In the data rows, 128 means zero.
In each game, the first row plays the second. By how much does the first row win? 10 means about a draw, 20 a big win and 0 a big loss. Wins can go round in a circle. Each row has two weighted sums of its numbers, A and B, taken from their middle values. A row wins by its A times the other's B, less its B times the other's A.
[135,143,135,128,97,157,131,126,221,147,98,174,140,164,131,137,240,128,85,140,122]
[136,175,120,96,128,111,104,134,108,110,115,117,75,176,153,104,123,76,100,167,121] ~ 9
[169,117,165,108,159,113,125,98,173,129,180,120,105,131,110,152,142,80,123,80,130]
[202,74,182,90,152,92,82,114,178,84,177,124,150,119,127,113,122,101,144,104,119] ~ 11
[72,119,117,132,170,134,103,107,57,153,115,132,116,135,63,130,104,135,163,121,103]
[135,127,230,6,140,67,96,82,113,79,156,150,131,112,177,137,164,150,97,126,106] ~ 4
[136,142,215,35,161,78,122,126,122,111,154,97,96,101,162,157,134,95,139,89,99]
[92,112,79,130,74,146,158,235,153,146,116,74,50,174,119,92,175,56,73,109,116] ~ 7
[89,137,90,97,105,154,112,229,111,158,96,74,87,155,117,96,161,63,104,113,109]
[118,144,117,142,207,103,118,100,112,179,120,73,123,97,56,174,41,130,150,46,130] ~ 11
[184,144,169,100,139,92,114,98,135,97,154,176,92,124,180,106,146,81,145,111,138]
[169,128,112,130,104,164,174,137,198,103,159,138,141,164,181,131,158,96,110,135,156] ~ 4
[191,76,164,95,165,96,142,105,167,132,194,133,133,89,136,127,112,118,137,104,130]
[133,123,162,85,132,116,128,121,110,116,135,117,78,119,139,109,123,67,137,59,136] ~ 10
[78,136,138,102,170,120,134,143,116,170,129,92,93,154,107,114,105,62,150,99,107]
[92,121,125,198,99,132,182,176,128,107,99,162,211,128,117,130,108,181,83,105,145] ~ 14
[158,179,159,129,131,95,119,139,107,75,145,187,76,186,140,107,86,75,145,79,125]
[72,122,122,143,162,138,131,108,70,158,123,131,109,125,63,128,128,145,146,121,121] ~ 10
[102,151,132,155,94,190,75,126,143,91,130,127,88,166,167,130,182,89,90,200,98]
[186,122,140,64,141,101,120,87,139,157,204,128,96,84,139,139,143,125,139,126,143] ~ 8
[138,104,142,99,201,71,152,126,153,184,145,114,115,102,128,137,119,95,175,70,119]
[36,179,105,132,50,169,106,203,139,95,35,107,97,199,125,167,218,70,113,233,98] ~ 12
[86,144,135,128,73,142,116,155,113,113,99,60,113,162,127,129,172,104,64,186,111]
[37,216,142,162,87,118,101,255,197,145,12,154,200,136,208,37,140,192,69,183,29] ~ 17
[134,94,105,166,156,140,144,94,107,133,128,110,139,103,92,110,103,153,168,109,131]
[196,91,106,100,138,86,106,84,145,96,207,181,149,121,159,121,105,89,166,137,156] ~ 10
[209,106,136,102,145,130,102,118,165,114,164,152,113,140,150,118,126,84,155,132,128]
[156,134,184,65,134,105,114,93,111,93,143,143,73,109,158,125,124,93,144,92,124] ~ 10
[146,131,196,24,136,110,107,96,104,85,165,126,86,88,154,152,95,61,145,88,65]
[163,128,121,100,148,70,110,161,138,130,128,157,164,130,195,129,122,111,164,136,152] ~ 11
[178,166,185,144,45,133,122,95,142,48,91,104,131,90,148,92,161,145,95,223,171]
[63,153,126,158,131,131,115,114,92,89,139,88,164,155,99,149,153,135,162,146,139] ~ 8
[133,124,127,161,158,107,139,81,86,140,125,116,114,25,107,158,67,184,159,103,170]
[82,84,83,204,206,182,104,115,60,219,85,140,120,143,90,77,156,135,165,111,167] ~ 12
[140,86,133,152,171,150,121,83,98,144,134,81,124,112,61,136,80,155,174,91,136]
[120,173,128,191,30,154,180,181,180,113,87,105,134,193,107,146,203,118,57,173,173] ~ 8
[164,111,155,74,155,134,131,120,161,127,204,93,83,101,95,153,130,92,174,102,116]
[120,147,113,144,167,109,133,91,75,157,116,112,131,51,130,149,71,207,115,104,170] ~ 11
[135,106,92,119,120,195,82,146,160,38,117,236,132,203,252,139,176,93,93,181,143]
[108,204,118,153,141,128,146,78,120,70,114,89,149,128,133,145,77,142,102,85,126] ~ 9
[176,111,202,48,133,83,118,85,128,109,167,151,87,108,162,113,138,81,128,95,118]
[149,181,107,172,186,92,158,66,121,134,111,137,117,133,116,146,81,148,156,98,172] ~ 6
[119,74,143,140,175,123,94,128,96,163,158,69,139,100,79,159,36,158,172,96,105]
[137,73,133,146,158,149,89,86,74,132,108,134,167,48,131,126,70,207,166,138,177] ~ 9
[173,106,172,109,131,118,112,117,179,119,179,105,102,106,110,141,122,108,160,117,101]
[163,81,161,36,168,120,123,84,134,148,174,84,153,81,111,142,145,136,172,119,103] ~ 10
[162,146,114,107,151,93,88,138,137,126,120,182,116,148,186,102,136,112,145,145,115]
[162,112,91,102,104,168,150,151,184,108,125,143,149,159,198,124,159,86,112,125,128] ~ 8
[89,115,134,172,27,139,92,209,174,82,123,130,98,143,157,190,198,121,18,195,121]
[39,131,82,122,141,148,141,129,51,161,77,140,118,134,106,155,122,145,144,117,92] ~ 13
[190,159,174,68,105,74,82,100,140,140,121,182,93,126,213,105,150,113,132,131,112]
[49,123,129,184,77,114,82,136,57,77,98,41,137,194,107,103,195,131,107,115,88] ~ 9
[88,137,118,155,88,124,138,165,49,121,76,110,156,163,78,157,138,136,73,166,118]
[143,96,128,146,201,126,101,101,95,205,121,115,152,57,81,133,78,191,169,115,133] ~ 13
[140,101,106,148,168,105,129,65,82,157,99,149,157,59,105,117,64,182,153,126,147]
[112,204,108,112,93,135,85,93,159,168,96,65,139,160,142,123,207,136,110,211,154] ~ 7
[136,159,139,100,145,77,108,126,131,100,133,169,67,118,162,90,129,111,140,101,174]
[132,93,171,147,112,118,182,172,124,137,192,68,41,144,95,131,110,67,147,38,125] ~ 7
[96,110,132,159,71,199,119,198,178,129,113,111,122,139,122,181,188,117,86,185,121]
[122,88,125,140,174,161,119,95,92,186,131,117,151,80,84,120,84,158,172,110,119] ~ 13
[165,106,185,66,182,159,126,98,185,108,192,99,105,101,147,134,104,79,180,118,117]
[173,112,0,126,0,188,164,79,128,127,76,154,72,139,50,123,199,240,213,232,163] ~ 11
[152,110,89,109,144,137,128,153,106,176,114,167,101,95,159,73,139,111,137,109,140]
[96,152,107,111,141,113,104,111,107,144,111,88,88,162,81,99,124,135,178,99,149] ~ 12
[127,96,111,161,158,137,152,81,80,149,120,142,127,74,105,119,75,197,151,95,127]
[108,134,130,140,62,195,125,162,177,106,108,93,117,150,113,159,225,95,117,222,97] ~ 8
[152,113,121,185,100,183,152,160,214,103,105,183,161,192,134,135,215,85,88,131,201]
[138,129,133,156,83,191,109,193,195,120,109,138,137,145,127,158,176,120,113,199,90] ~ 9
[108,164,138,74,103,170,75,177,173,133,114,134,97,176,202,119,169,82,134,180,85]
[39,143,175,131,127,166,121,138,91,135,75,149,122,231,205,132,99,130,68,89,165] ~ 8
[177,98,117,141,76,203,139,173,198,115,168,105,137,131,149,133,181,98,134,164,84]
[70,142,170,178,109,120,212,149,116,78,107,118,183,141,120,108,144,167,97,118,151] ~ 17
[151,102,144,103,122,86,126,121,142,43,190,122,136,189,76,165,137,57,194,176,162]
[158,143,165,86,134,109,155,107,110,140,140,142,98,116,162,119,126,84,143,76,133] ~ 9
[154,176,105,148,101,114,74,160,165,128,87,184,118,175,185,129,172,147,56,143,94]
[137,170,129,93,160,133,79,125,154,120,146,113,106,154,160,135,148,92,155,123,91] ~ 10
[68,140,98,149,92,174,66,146,126,138,96,129,91,172,161,130,168,89,71,165,131]
[126,218,105,65,113,108,101,70,87,125,69,201,59,159,144,79,143,148,143,110,171] ~ 6
[128,135,137,100,95,172,59,124,146,86,121,143,89,162,199,117,138,71,93,153,127]
[185,118,107,94,133,78,105,80,147,142,141,179,131,118,169,110,129,117,158,141,149] ~ 11
[138,131,75,181,163,128,145,88,86,156,118,134,137,94,99,176,135,152,162,90,117]
[151,103,101,101,153,145,128,85,156,82,142,197,150,105,190,110,99,86,171,154,135] ~ 9
[127,103,160,122,64,140,131,152,185,117,146,33,163,151,112,101,202,128,96,201,103]
[65,107,148,189,76,112,197,139,96,114,105,83,188,144,76,118,152,160,69,173,138] ~ 8
[75,44,164,177,175,159,129,186,48,208,85,220,81,0,130,106,53,243,150,130,155]
[139,105,58,156,75,181,91,207,157,184,98,149,68,203,98,138,156,163,153,211,127] ~ 15
[160,92,126,68,138,81,165,94,136,147,178,143,99,93,137,122,120,141,139,115,148]
[175,141,137,54,139,95,132,115,132,159,184,101,64,130,146,130,148,126,164,107,120] ~ 10
[38,103,62,168,136,147,129,181,97,131,51,168,184,107,97,146,77,171,131,101,84]
[173,111,190,72,142,101,130,103,136,113,162,117,107,117,178,134,135,81,159,84,129] ~ 10
[177,84,152,98,132,118,115,104,163,123,168,125,132,104,128,120,131,100,154,94,111]
[106,142,164,208,86,99,199,114,114,104,106,164,201,145,104,130,130,185,42,153,189] ~ 9
[114,125,170,76,148,127,145,121,93,103,182,128,86,122,125,161,127,62,151,60,98]
[122,168,132,169,107,111,68,21,66,174,33,134,109,95,128,123,97,195,156,103,180] ~ 10
[103,157,159,172,93,101,194,131,110,121,98,157,169,138,105,138,93,190,99,114,158]
[140,160,57,175,178,129,174,71,90,115,135,170,105,103,120,189,119,190,143,102,155] ~ 14
[109,107,114,141,150,146,172,118,81,151,113,99,130,112,66,102,101,149,175,94,125]
[122,124,98,104,136,66,86,138,139,106,97,177,146,94,228,54,109,135,134,124,105] ~ 10
[118,146,74,179,158,139,100,141,78,126,109,173,102,184,103,103,126,150,160,119,147]
[84,128,89,130,66,229,114,164,125,103,94,129,161,206,155,142,199,92,90,159,88] ~ 7
[162,128,99,118,147,101,93,148,143,128,115,174,121,138,192,105,134,94,149,138,112]
[129,128,84,122,69,148,112,139,222,185,105,144,106,138,140,153,224,174,95,236,101] ~ 11
[104,125,91,151,149,112,140,125,54,159,106,162,100,89,92,103,113,185,141,114,121]
[82,202,146,33,125,105,75,226,184,66,87,147,154,203,253,178,193,91,71,150,79] ~ 10
[86,181,100,156,89,141,78,163,82,174,51,77,99,189,132,101,148,120,90,184,129]
[183,87,152,87,85,132,160,146,112,69,158,195,67,133,188,143,104,112,103,67,137] ~ 7
[90,126,124,186,133,173,187,119,90,142,75,162,161,127,103,172,115,131,153,137,118]
[115,134,86,196,179,117,131,106,89,100,113,153,112,160,111,123,121,136,127,135,130] ~ 6
[96,181,91,117,32,121,104,90,165,196,45,26,175,171,95,99,204,184,75,197,178]
[137,82,111,125,120,126,125,190,91,111,136,220,95,83,197,62,153,175,146,137,147] ~ 5
[148,153,108,163,166,136,178,69,111,80,126,177,138,134,103,108,85,163,149,108,157]
[89,255,173,197,40,55,171,127,83,150,107,108,102,175,102,170,115,176,50,112,176] ~ 11
[202,127,116,73,130,88,124,107,167,138,173,150,116,142,149,114,151,86,167,149,164]
[93,170,150,181,146,111,153,142,145,110,131,153,166,144,175,107,52,196,116,72,179] ~ 10
[114,143,134,80,199,91,127,123,118,149,163,114,93,138,63,125,105,80,158,80,126]
[92,110,130,171,81,141,230,123,103,70,120,120,210,162,131,106,173,163,73,144,127] ~ 8
[162,94,154,62,221,164,126,80,173,132,223,138,135,99,152,114,85,40,155,96,127]
[182,124,133,108,142,95,118,87,155,140,187,83,107,72,117,136,88,143,175,134,111] ~ 9
[93,126,97,81,145,149,148,151,104,184,123,119,92,127,130,99,116,75,166,100,93]
[108,95,136,142,180,107,142,119,79,145,102,114,140,81,69,118,83,174,144,118,126] ~ 7
[176,132,128,93,160,88,104,57,111,77,159,161,152,180,158,135,95,48,128,6,151]
[171,60,141,80,143,123,151,140,150,123,206,88,109,59,109,172,120,121,172,84,113] ~ 10
[116,159,209,90,102,151,121,110,113,75,124,76,80,138,91,131,116,101,145,104,120]
[36,134,94,149,133,222,145,112,50,142,75,155,140,161,124,208,142,131,153,159,85] ~ 14
[116,153,130,203,107,106,185,176,138,126,103,186,201,128,116,161,110,192,78,114,143]
[153,115,148,129,107,180,89,131,180,116,155,89,121,123,154,159,173,105,117,199,103] ~ 9
[47,175,27,146,100,72,89,235,116,101,36,69,190,121,145,25,178,164,75,172,52]
[216,115,116,105,153,67,112,92,161,147,140,182,142,103,173,128,141,146,151,150,128] ~ 9
[136,101,110,139,182,128,109,82,89,193,106,101,154,62,76,120,73,172,171,105,133]
[193,90,162,81,151,107,138,111,163,137,194,131,106,80,124,142,129,125,134,107,129] ~ 11
[144,174,106,192,180,105,147,101,129,112,117,125,108,138,116,152,102,161,158,105,169]
[105,110,144,122,86,183,75,173,187,113,170,148,99,120,155,151,172,108,101,192,80] ~ 12
[161,141,136,101,133,98,119,144,137,97,132,141,89,138,167,114,139,75,145,60,154]
[170,124,119,111,140,123,86,144,137,143,136,148,132,117,186,92,140,125,145,163,109] ~ 8
[74,124,124,165,180,108,94,92,70,140,99,117,103,150,93,133,114,157,155,120,112]
[155,103,155,100,153,88,108,115,167,127,156,98,123,100,125,126,111,116,154,95,119] ~ 12
[180,114,178,87,136,47,115,154,177,169,255,151,160,124,99,119,73,90,242,159,100]
[103,114,116,83,149,160,188,106,140,130,173,83,86,105,144,141,102,81,155,132,115] ~ 6
[135,139,67,152,66,189,109,123,148,101,180,126,157,157,142,144,177,97,127,206,123]
[110,117,178,105,126,214,22,111,190,45,53,80,133,206,177,100,182,121,139,195,195] ~ 10
[160,147,152,92,132,90,107,94,134,108,138,169,90,119,182,116,117,70,122,102,144]
[130,107,145,141,174,139,121,91,76,170,104,133,141,95,93,125,73,183,167,101,120] ~ 13
[122,158,177,44,150,111,135,131,114,117,161,82,59,102,140,144,90,52,118,88,117]
[166,135,160,61,128,80,104,90,116,115,144,124,92,114,163,114,124,74,131,116,129] ~ 11
[103,152,105,106,100,199,92,163,174,82,63,195,103,215,255,110,144,76,115,127,136]
[104,171,159,170,110,111,167,133,117,104,115,145,179,145,111,145,94,177,83,108,164] ~ 9
[143,166,166,71,108,105,125,133,121,140,192,75,83,101,124,170,162,94,146,120,124]
[88,77,153,179,99,120,119,179,88,155,86,153,179,145,129,139,80,151,80,106,136] ~ 7
[72,120,123,157,153,125,106,113,82,121,129,102,124,172,96,118,125,118,147,117,114]
[85,109,110,138,161,142,142,111,81,178,88,117,147,96,79,161,85,146,188,86,123] ~ 14
[157,134,118,118,66,138,105,215,145,103,76,107,167,201,164,85,162,128,76,104,127]
[178,111,140,79,153,107,126,101,168,122,195,142,116,93,139,109,119,110,139,115,128] ~ 9
[160,151,135,129,53,130,118,124,123,104,98,170,157,130,152,84,156,163,69,206,99]
[151,72,163,80,159,110,151,133,150,128,176,86,118,70,89,144,110,114,166,76,121] ~ 10
[156,99,139,77,145,71,98,120,178,73,185,145,142,89,140,61,126,137,141,123,97]
[146,97,148,79,145,142,154,128,148,125,183,75,100,103,111,157,101,89,142,99,123] ~ 10
[121,141,175,97,158,107,149,136,94,161,127,92,89,151,107,142,103,94,161,72,109]
[76,121,85,183,83,135,165,200,108,135,109,134,188,101,97,149,131,167,97,96,121] ~ 13
[164,108,133,168,45,160,136,134,192,106,118,75,149,140,158,170,186,165,42,210,120]
[134,191,47,124,121,81,90,164,120,144,166,155,125,134,157,123,161,83,116,176,134] ~ 7
[171,134,187,83,100,74,96,99,172,197,151,150,142,61,144,96,122,154,118,154,69]
[200,106,122,101,145,79,143,94,160,140,175,181,128,80,164,146,119,124,128,132,144] ~ 15
[89,135,129,90,125,127,119,173,90,138,142,76,96,131,99,118,137,85,150,93,77]
[115,88,84,188,147,130,109,138,86,116,133,154,106,166,136,116,102,167,157,111,121] ~ 11
[127,213,106,190,177,113,117,114,100,119,130,207,129,180,38,146,208,120,140,68,171]
[141,100,141,134,45,134,96,147,185,122,127,44,125,105,107,124,149,139,109,191,112] ~ 12
[119,121,133,144,189,143,90,111,71,190,82,98,129,51,93,153,41,176,192,107,137]
[201,103,124,102,146,76,111,94,173,97,157,142,122,104,160,131,106,106,107,107,129] ~ 9
[117,182,117,160,60,122,136,177,134,105,103,114,95,212,143,135,183,112,35,189,155]
[181,103,147,103,156,114,78,115,167,115,174,116,143,96,125,106,125,86,152,117,95] ~ 11
[49,147,76,156,137,190,123,142,47,153,64,125,141,171,115,175,147,147,136,148,96]
[118,151,131,129,193,92,119,97,89,168,101,111,110,68,48,161,56,177,164,78,132] ~ 9
[194,113,102,99,175,106,125,96,171,124,148,192,116,110,164,98,95,93,142,145,135]
[121,116,83,178,153,138,138,119,81,179,72,122,132,140,87,122,76,157,151,82,109] ~ 11
[184,126,118,116,93,178,156,138,178,102,117,161,142,156,193,144,169,102,102,164,127]
[122,119,143,143,59,172,120,133,173,136,117,86,171,158,116,124,205,157,68,207,121] ~ 9
[148,124,124,145,98,200,140,162,172,134,183,104,102,149,140,199,201,99,113,221,110]
[182,85,122,74,145,114,99,107,162,149,132,142,137,103,154,90,117,137,172,134,144] ~ 10
[157,123,176,152,65,174,104,172,203,110,142,18,122,96,97,87,163,122,121,216,82]
[92,195,166,194,127,94,212,110,113,95,113,157,212,142,80,143,168,163,67,82,181] ~ 5
[68,87,93,130,150,115,114,80,32,132,155,158,127,129,83,141,116,140,176,117,129]
[173,49,162,75,204,183,132,65,171,103,183,179,136,91,188,87,107,75,198,139,169] ~ 8
[103,134,94,113,108,149,39,135,157,137,116,154,70,181,189,133,149,161,104,253,117]
[225,72,114,104,142,85,120,137,206,82,158,161,136,92,167,77,163,156,177,161,132] ~ 3
[89,139,132,128,99,183,104,140,94,126,103,72,93,147,157,128,146,68,93,134,125]
[74,73,209,158,72,210,182,220,212,92,135,121,144,159,100,131,210,70,21,147,145] ~ 12
[198,135,174,86,148,78,87,91,141,91,144,160,86,144,188,125,155,86,146,107,122]
[61,125,84,157,160,114,96,113,72,132,109,150,113,140,98,97,113,158,146,97,109] ~ 12
[79,121,115,143,88,159,90,169,91,106,104,102,95,154,125,125,171,99,59,172,104]
[190,101,127,70,150,78,94,99,163,119,175,168,155,88,130,105,125,134,137,148,116] ~ 14
[142,178,149,131,128,156,130,132,143,85,152,114,84,142,130,124,147,102,157,84,156]
[188,137,91,135,155,122,126,163,78,123,98,187,113,106,172,88,99,137,144,138,148] ~ 10
[126,109,122,127,161,125,136,124,108,123,183,126,103,137,86,109,112,114,145,55,161]
[84,149,96,106,106,143,57,121,110,126,96,102,98,184,190,73,144,74,103,124,179] ~ 15
[177,111,152,74,161,122,150,126,144,158,195,102,99,80,112,153,126,119,162,77,111]
[206,108,134,104,145,69,111,112,164,126,155,169,146,96,181,138,122,142,123,115,149] ~ 12
[160,169,134,125,108,161,101,143,142,92,106,178,100,189,233,116,142,90,70,171,127]
[129,164,107,107,77,154,88,198,125,167,45,161,92,231,198,80,127,139,129,152,125] ~ 10
[99,111,106,135,141,128,164,122,81,147,126,65,140,104,77,116,85,124,176,88,108]
[94,136,43,109,69,174,144,189,75,113,92,114,80,192,131,101,156,99,144,121,96] ~ 13
[93,153,93,185,135,134,139,149,95,90,118,122,114,190,91,115,137,105,154,145,146]
[173,94,172,64,161,109,117,112,152,132,158,129,152,62,119,121,117,105,172,130,94] ~ 12
[139,149,155,151,32,124,114,185,208,132,149,161,133,149,107,161,164,142,74,211,107]
[139,91,140,64,174,125,114,108,181,140,140,70,104,109,97,134,150,92,220,90,154] ~ 3
[123,110,105,162,151,125,117,75,82,151,128,138,135,45,106,132,67,187,167,113,132]
[184,113,127,103,143,64,102,91,170,147,172,174,112,100,153,135,98,122,121,130,161] ~ 9
[140,192,147,129,50,144,107,207,165,118,103,132,137,193,132,103,223,83,41,112,144]
[114,147,118,152,167,89,119,69,79,142,104,132,126,46,92,153,55,200,141,114,160] ~ 13
[185,100,133,69,148,108,140,83,140,129,218,158,97,95,129,137,122,116,138,118,140]
[137,122,175,172,44,164,130,171,180,137,139,141,68,155,148,136,190,101,93,180,111] ~ 8
[101,131,131,144,164,69,114,141,144,161,109,137,208,77,107,55,88,158,127,121,56]
[78,142,165,154,64,127,181,113,107,121,113,69,250,109,98,154,140,180,93,156,173] ~ 13
[92,152,143,127,92,130,106,164,121,103,109,77,109,157,124,135,167,132,61,228,128]
[57,151,137,136,96,131,128,144,66,108,110,110,185,137,113,158,139,152,82,159,140] ~ 11
[203,113,132,105,145,113,126,106,171,149,169,151,101,114,150,132,107,113,155,122,144]
[138,159,147,100,132,116,138,140,102,86,122,181,82,130,153,100,125,121,146,103,149] ~ 13
[190,136,133,106,126,134,148,141,198,135,179,95,124,159,146,93,128,90,120,108,146]
[160,94,106,123,73,122,137,217,171,62,104,112,127,184,148,43,205,150,86,130,121] ~ 17
